data =
[[119 141 114 128]
 [138 112 122 125]
 [125 124 134 127]
 [125 114 152 127]
 [141 145 134 133]
 [112 136 135 128]
 [129 116 141 126]
 [117 141 119 127]
 [119 130 121 123]
 [124 127 126 126]
 [112 145 125 129]
 [121 125 138 125]
 [139 143 125 127]]
Indices start at 1.
(1, 1): 119
(6, 3): 135
(7, 2): 116
(2, 2): 112
(8, 3): 119
(7, 3): 141
(12, 2): 125
(10, 3): 126
(9, 4): 123
(2, 4): 125
(5, 3): 134
(11, 3): 125
(8, 4): 127
(3, 4): 127
(11, 1): 112
(11, 4): 129
(12, 4): 125
(5, 1): 141
(13, 1): 139
(4, 4): 127

B =
[[137 135 119 138 124 126 124 131 126 125 126 129 119]
 [119 153 124 132 125 121 122 139 128 119 116 144 140]
 [108 138 138 118 130 132 127 133 131 129 122 134 148]
 [121 126 133 123 129 133 129 127 129 129 128 127 134]]
Indices start at 1.
(1, 1) -> 137
(2, 10) -> 119
(4, 11) -> 128
(3, 10) -> 129
(3, 11) -> 122
(4, 1) -> 121
(3, 3) -> 138
(2, 5) -> 125
(3, 13) -> 148
(4, 6) -> 133
(3, 7) -> 127
(2, 1) -> 119
(4, 5) -> 129
(2, 2) -> 153
(4, 9) -> 129
(1, 11) -> 126
(4, 7) -> 129
(1, 13) -> 119

grid =
[[125 132 126 130 126 126 127 118 139 131 131 131 131]
 [129 117 129 124 133 133 129 143 109 119 124 120 126]
 [123 119 123 100 144 141 124 141 122 124 134 112 131]
 [130 144 135 125 141 136 120 131 131 135 130 124 126]
 [130 128 125 124 126 124 130 129 130 133 129 129 127]
 [129 134 128 121 132 130 125 129 133 135 131 124 129]
 [131 137 134 134 131 130 125 130 129 132 126 129 126]
 [121 129 134 139 132 137 121 122 126 118 125 125 130]
 [127 134 124 121 128 125 127 121 141 139 135 130 130]
 [134 144 132 122 134 127 125 127 139 147 132 130 126]
 [126 129 123 118 132 128 127 125 136 133 135 124 131]
 [127 117 123 129 122 123 134 130 123 123 126 130 128]
 [117 127 129 132 131 139 118 112 135 115 130 123 135]
 [129 120 123 126 123 121 134 130 124 127 128 131 128]]
Indices start at 1.
row 1 col 1: 125
row 10 col 3: 132
row 11 col 9: 136
row 2 col 7: 129
row 10 col 2: 144
row 13 col 8: 112
row 3 col 7: 124
row 5 col 9: 130
row 2 col 8: 143
row 8 col 9: 126
row 13 col 3: 129
row 13 col 10: 115
row 11 col 4: 118
row 1 col 10: 131
row 3 col 10: 124
row 10 col 7: 125
row 6 col 5: 132
row 9 col 13: 130
row 6 col 9: 133
row 2 col 5: 133
row 4 col 7: 120
row 7 col 12: 129
row 11 col 2: 129
row 7 col 5: 131
row 4 col 1: 130
row 7 col 4: 134
row 5 col 7: 130
row 9 col 3: 124
row 3 col 5: 144
row 9 col 8: 121
row 8 col 4: 139
row 14 col 5: 123
row 13 col 12: 123

arr =
[[138 130 132 133 130 115 121 101 140 115 128 127 139]
 [133 135 139 135 125 126 128 127 138 130 138 125 141]
 [112 136 139 137 117 130 128 130 130 127 139 121 128]
 [131 134 113 130 127 120 122 125 126 124 121 127 131]
 [123 124 129 124 126 122 123 122 122 118 130 123 118]
 [137 115 127 115 136 130 135 123 124 129 122 133 124]
 [130 114 122 116 134 127 133 127 123 127 115 136 120]
 [132 119 136 116 123 129 133 114 134 120 128 128 127]
 [121 120 127 123 132 136 139 150 116 139 122 136 115]
 [145 131 132 131 149 128 132 121 131 125 131 135 131]
 [116 120 131 119 125 129 128 137 117 135 128 129 114]
 [133 120 123 122 128 124 126 112 130 123 121 123 124]]
Rows and columns are counted from 1.
(1, 1) -> 138
(9, 4) -> 123
(12, 3) -> 123
(2, 7) -> 128
(5, 8) -> 122
(9, 3) -> 127
(8, 5) -> 123
(5, 2) -> 124
(9, 12) -> 136
(12, 2) -> 120
(7, 4) -> 116
(5, 7) -> 123
(4, 12) -> 127
(6, 7) -> 135
(8, 7) -> 133
(8, 10) -> 120
(11, 4) -> 119
(6, 1) -> 137
(9, 9) -> 116
(1, 6) -> 115
(3, 7) -> 128
(7, 1) -> 130
(7, 11) -> 115
(4, 10) -> 124
(9, 10) -> 139
(12, 11) -> 121
(1, 4) -> 133
(5, 9) -> 122
(2, 5) -> 125
(4, 7) -> 122
(8, 12) -> 128
(5, 13) -> 118
(7, 13) -> 120
(7, 6) -> 127
(1, 10) -> 115
(6, 6) -> 130
(2, 12) -> 125

x =
[[131 128 119 121 123 136]
 [148 130 131 141 115 134]
 [127 135 127 126 126 134]
 [134 141 137 123 125 136]
 [131 110 121 145 124 133]
 [134 130 129 125 124 136]
 [113 123 128 129 136 135]
 [128 124 128 121 128 138]
 [129 121 131 129 128 135]
 [130 135 131 128 126 136]
 [125 122 129 154 127 134]
 [121 130 131 130 131 137]
 [126 126 136 131 131 134]
 [129 128 136 124 130 134]
 [132 123 132 132 126 133]
 [122 118 140 128 136 131]]
Rows and columns are counted from 1.
(1, 1) => 131
(15, 6) => 133
(16, 5) => 136
(1, 6) => 136
(9, 4) => 129
(16, 2) => 118
(13, 6) => 134
(12, 6) => 137
(12, 4) => 130
(8, 4) => 121
(10, 4) => 128
(9, 1) => 129
(10, 5) => 126
(14, 1) => 129
(1, 3) => 119
(5, 5) => 124
(4, 1) => 134
(7, 2) => 123
(3, 6) => 134
(5, 1) => 131
(14, 5) => 130
(1, 2) => 128
(2, 1) => 148
(11, 1) => 125
(6, 6) => 136
(7, 5) => 136
(13, 4) => 131
(10, 2) => 135
(15, 3) => 132
(4, 3) => 137
(12, 2) => 130
(7, 3) => 128
